Each row is where one point has got to under a steady rotation. How many ticks took it there?
The counts run from 0 to 415.
[  8  14  13  20 -31  -2   5 -38   0   2  22  -5  17   0  -7  16  13  -1
  22  11  14 -34 -11  -8  23 -20   3 -16 -26 -18   4   1   3  16   6   0
   3  14  19   5 -27   0  -1  -6   4   7  22 -11 -22 -22   0   4  -3 -11
  15] -> 335
[  7 -23 -28 -12 -25 -22  17  -5   3  -5  -1   4  -1  -4  15  10  -5  -5
   5   9 -18   0  -8 -24   2  -1 -17 -14   0 -11   1   4  20  18   2  26
  17   7  21   0   3 -26 -14 -36 -15  15   7   9  -4  -8  30 -15  25   1
   9] -> 252
[ 10   8  18  -9  -9  18 -21 -28 -19 -28 -19  -6  12 -18   7  23   1   2
  16 -20  -2  -8  -8 -13   2  -2   8  -6 -11  -7 -15   8 -10 -19   0  30
  -7  -4  29  27 -13   5  -3  -5 -16  13  27   7 -10  -9   0  -6  11   0
  22] -> 233
[ 18  11  -9 -21  -3 -11 -12 -17 -11  -6  -8 -12  13   0   3  -3   1  -5
  -8  15 -26  -2   8 -20  13   5   2   2  14  11  12  12   3  18  10  32
   9  12  15  27  30 -12 -24  -2 -23  25  12  -9  14   7  36   9   2  12
   5] -> 27
[ 18  -9 -18 -10  27  16   3   7 -19 -27   6   3 -17 -10   3  16  -4 -20
 -13   1  -8  -3   9 -18   8   3 -19  -8  14  26   4  13 -10  -8  -3   3
 -15   6  -3  28  48   0 -13   9  -9  14  13  -6  -1  17  20 -13   5   9
 -12] -> 278
[ -8 -26 -17 -14 -10 -20   7 -17 -24 -15 -15  -1  -7   4  10   7  -3 -14
  -2  16 -16   3 -10 -28   3  -3 -14 -12  19   4  16  19   9  31   5  25
  -2  -3  18   0   8   1 -21 -26 -29  23   1   6   6  10  19 -14  13   2
   2] -> 375
[ -3 -21 -12   0  -1 -16 -16   0 -17 -30 -20   0   6 -20  12  19  12   7
   3   9 -12 -13  -1 -30 -11   9  -9 -22   4  -6 -16  12  16   8  -8  34
   2  -2  13  -5  -9 -19   2 -19  -3   7  27   6  -9  -6  13 -13  27  17
  27] -> 361
[  4 -15  13  11 -16   4   5 -22 -38 -10   7 -13   6  12   6  27  12  -4
  -3  20  21 -27 -10 -17  11  -6 -18 -13  -5   0  22  27  -8  21  13   0
  -4  -9  11   9 -23  42   0  -7 -21   4   6   6   6   4 -13  -3 -11  -9
  12] -> 88
[  4   4 -24  10 -20 -22  20 -21   0  11  37  11 -12  20 -10  -7   2  -3
   0   2   0 -10   0 -29  15 -20 -15   5  -9 -13  17   8  16  10  21  -6
  22  34   7   3  14  -5  -9  -6 -26 -11  19  -3   2 -10  15  -8  -1   8
  -9] -> 50
[ 13 -19 -16   4  17  -3  -3  18 -36 -19  17  -3 -11  -1  10  23   8   6
 -24  12  10 -18  12 -27   2   5 -29 -13   4  13   6  30  -6 -10   8  -4
   6   3 -14  16   1  12  12   9 -10 -17  22  10  16  16  -4  -8   1  26
   2] -> 184
[ 21   0  -4   6  -8 -25 -17  -6  -5  -8  21  -6  28 -16   0  41  -6  19
  -1  20   6 -29   4 -13  11  -3   8 -18 -16  -8  -5   9   1   4   2  20
  23   4   0  12 -25  -8  -6  -5  24   1  16  12  -9   0  14  -6  15  15
  22] -> 330
[ -1   6   3   3  -1  -1  -1 -23 -24 -13 -16  16  -1  -8   6  10  26 -20
  -2 -12 -28  -1   3 -32  10  -7 -15   9  -6   5  -9   7  14   5   6  28
 -12   0  28  13  20   3   1 -10 -35   5  20  13   3   2   8 -14   8  -6
 -10] -> 265
[  2  -5   4   3 -33  24  10 -23  -2 -16  -4  -8 -11  12   2  -5  -2 -10
  26  -4   5 -16 -21  -4   2 -13 -10 -12   4 -24   6   1   5  10  12   0
   6  13  39  10   5   2 -17 -21 -23  23  26 -18 -15 -20  15  -1  13 -16
  13] -> 242
[  0  11  -4   6 -19 -22  -8 -28   2  -2   2  10   9  -6   0 -12  12   1
  -1   4 -30  -9   5 -22  14  -7  -7  -2 -10 -21 -11  -5  27   9  17  26
  10  28  12   8  10 -35  -1  -2 -20   8  16  -9  -8 -16  28  -7  12   4
   0] -> 143
[  2 -11 -15  16  -1  -7  12 -11 -25  -5  31   0 -13  28  -7  -9  -4 -12
 -16  24   1 -21   5 -10  14 -17 -18 -17  18   1  23  19  12  26  27 -12
  12  22  -3   1  17   3 -14   3 -20   4   5 -18  12  11   2   3   1   2
 -14] -> 290
[ 34  14   5 -16   4  14  -8 -18 -22  -4  23 -10   7   2  -5  22  -4  -1
 -10   2  21  -7   4 -14  19  -2  -4  -4 -13  20   9  10 -25 -22   5  -1
  -8   5  -5  45   9  23  -2  17  -8   4  10  -5   9   8  11  -2 -17   9
  -2] -> 310
[ -4  10   8  15 -32   3  10 -27   0  -6  -7  -2  12  -5   2  -2  29   1
  15  12   4 -31 -12 -17  12  -1  -6 -17 -16 -23   0  -4  15  20  -2   6
  -7  16  17   3  -7 -14  13 -13 -10  10  25 -18 -23 -27  14  -7  -9  -2
  23] -> 351
[ 20  -6  -8 -14 -10   1 -15 -39 -15 -16   2   2  -4   3   3   7  -6  -9
  20 -20  -1  15 -17 -15  -5 -18   7  -8  -2   3 -19  -2   4  -8   1  24
   6   4  38  23 -14  -4 -12 -31 -23  25   9  -2   3   2   0  -4  23 -10
  10] -> 125
[  1  16   3  11   0 -22   7  -9 -22   1   5   1  21  -8   0  18   7   7
 -16  17 -15 -21  11 -34  19  -6 -11   8 -11   1  18  24   0  14  13  18
  -3  15 -10  16  22  14  -2  21 -18 -15  29  12  -6  -1  29  -8  -9  16
  -9] -> 58
[ 22  -7   7   5  23   3 -24 -19 -33 -27  15   1   6 -10  -5  43   0   3
   3  -2  19 -22   1 -15   4  -9   9 -14  -4  18 -10  17 -15 -18  -4  11
  -3  -1   0  20 -18  21   2  15   7  -3  17   1   4  13 -18  -4  10  11
  15] -> 201
[ 18   0 -11 -24   8   4  -8 -38  -8 -22  20  23 -11  -6  -9   3   5 -23
 -12  -9  -3  13   0 -23  20  -8  -4  -1  -8  20 -18 -10   4 -13   3   4
 -12  10  -1  31  27 -26   3  -3  -9   9 -11  -9   1   3  16 -18   5   3
 -17] -> 395
[  6  -5 -14   9  -2  -3  12 -27 -11  -9  32   7 -12  25 -16  -6   6 -30
  -7  16   3 -20  -2 -14  23 -17 -12  -7   8   6  20  12   7  27  15 -14
  -1  21   3  12  28  -3 -16   2 -18   7  -1 -20   9   8   9   1  -8  -2
 -15] -> 289
[ 14  -4   3   6 -15   1  -4  -8 -18  -6  -5 -13  -5  -3  18  -9  -1  -7
  -8  27  -9 -25   8   5  26   2 -19 -49   4 -20  -3  -2  11  19  -3   0
   4   8  12  -1  -5 -43   2 -11  -1  35 -10 -19 -11   0  19   2   4   1
   4] -> 5
[  7   7 -10   3 -16  -2  14 -39  15 -10  28  25  10   4 -19  13  19 -10
   2   5  10 -15  -7 -32  22 -16   6  12 -31   9   4   4   6  -2   7   5
  -9  17  -4  23  17   3   9  11  -4 -18  14  -5  -4 -10  13 -20 -11  -2
  -3] -> 64
[ -4   8  18   8 -30   3 -10 -20 -21 -12 -13 -26  14   3  15  -1   7  21
   2  13   1 -30  -7  -5   8   5 -11 -24  -2 -27   8  12   2   8  11  13
   4  14  16  14 -15  -3  -1   1 -13  19  24 -18 -17 -26  15   6 -11   4
  24] -> 228
[ 18  -9 -15   3   4  25   1 -22  -6 -29  33   4 -14  21 -12  14   8 -11
   2   1  44 -23  -7 -15   6 -11 -14 -19   1  16   2   5  -9 -19   9 -29
   2  15  -3  25   2  14   7   6   4  -3   8 -25   7   1 -16  -6   0   1
   4] -> 194
[ 13  -4  -3   7   8  -4  -8 -33 -38  -1  25  11   0  17  -7  18   6 -17
 -12   2  -5  -2   1 -25  17 -22  -6   7   1  18   6  20   4   3  16   8
   2   0   3  24  -4  27  -8   6 -31  -8   5  10  26  21 -11  -6  -4   4
 -12] -> 296
[ 13  -9   2  24  30  -9  -8  10 -40 -10  24   1  -9  -3   1  13 -11  -4
 -23  22 -11 -25  27 -11  15  -9 -18 -30  17   3  -1  18   1  -6   8  -4
   0  14  -3   5  12  -5  -4  18   1   6  12  -8  -2  22  -3   4   5  19
 -19] -> 292
[ 25 -13  -1 -13  -8 -12   0  -1 -23   0  12 -33  10  -4  11  19 -17  23
 -12  28  19 -17  -2  -4  13   4  -1 -41   3 -12  21  17 -20   8  -1   0
   3   1   0  20 -19   7  -7  -5  -3  15   2  -9 -11   7  19   2 -18  16
  14] -> 214
[ 19   0   8 -25 -27 -12 -10 -45 -10   8   8 -10  24   1  -2  18   4   4
   4   7  12  -1 -16 -19  21  -8  13  -9 -19   1   5   7  -7   8  -5  21
  -6  -5   9  32 -30   7   3 -16 -11  13   0   2  -7  -3  17  -9 -17  -1
  18] -> 219
[ 18   6 -13   2   0 -34  10  -5 -14   8  17  -3   8  -1  -4  16 -12  -2
 -11  19 -28  -4  14 -23  19  -3   1  -1   4   3  17  22  -1  18  15  24
  12  15   7  14  21  -2 -31   2 -18   6  22  11   5  12  41  -2   0  19
 -14] -> 43
[ 13 -11 -23  -2  -2  15   4   5   1 -19  12   3 -31   1   7  -7  -3  -1
  -7 -14  -2   0   6 -11  -4  -3 -30 -11   6 -16 -13  -7   9 -28  10 -11
  16  29  13  15  27 -30  -5  -8 -16   6  29 -14  -9 -13  19 -11  22  17
  -3] -> 146
[ 21  14  -9  13  11 -11   1 -22  -9  -1  32  23 -11 -10 -19  20   4 -14
   4 -22 -12   1  12 -24  19 -23   5   5 -17  12 -23  -3   1 -24   5  11
  -2  19  13  13  12 -11   2   4  -4  -7  29   8  -6   2  12  -9   7   9
 -18] -> 47
[ -3 -19 -14  15   3 -19 -14 -20 -15 -15  23  13  15  12  -6   9  23   1
 -12  22  14 -29  -4 -32   9  -3 -11 -11  -8   1   0  18  21   6  15   1
  17  17 -21   3 -10  -5  13   7   0 -22   3 -10  12   5  -8  -7   4  15
  16] -> 190
[ 11 -26 -16  -8 -12   7 -14  -6  -6 -23   9 -14 -13  10  11  -7  -8   8
  -1  10  19 -12 -11  -5  -8   5 -12 -41  10 -18  -8   1   9   0   4  -5
  21  15   8   8 -17 -30  -6 -21   1  20   8 -26  -7  -6   4   4  19   5
  26] -> 114
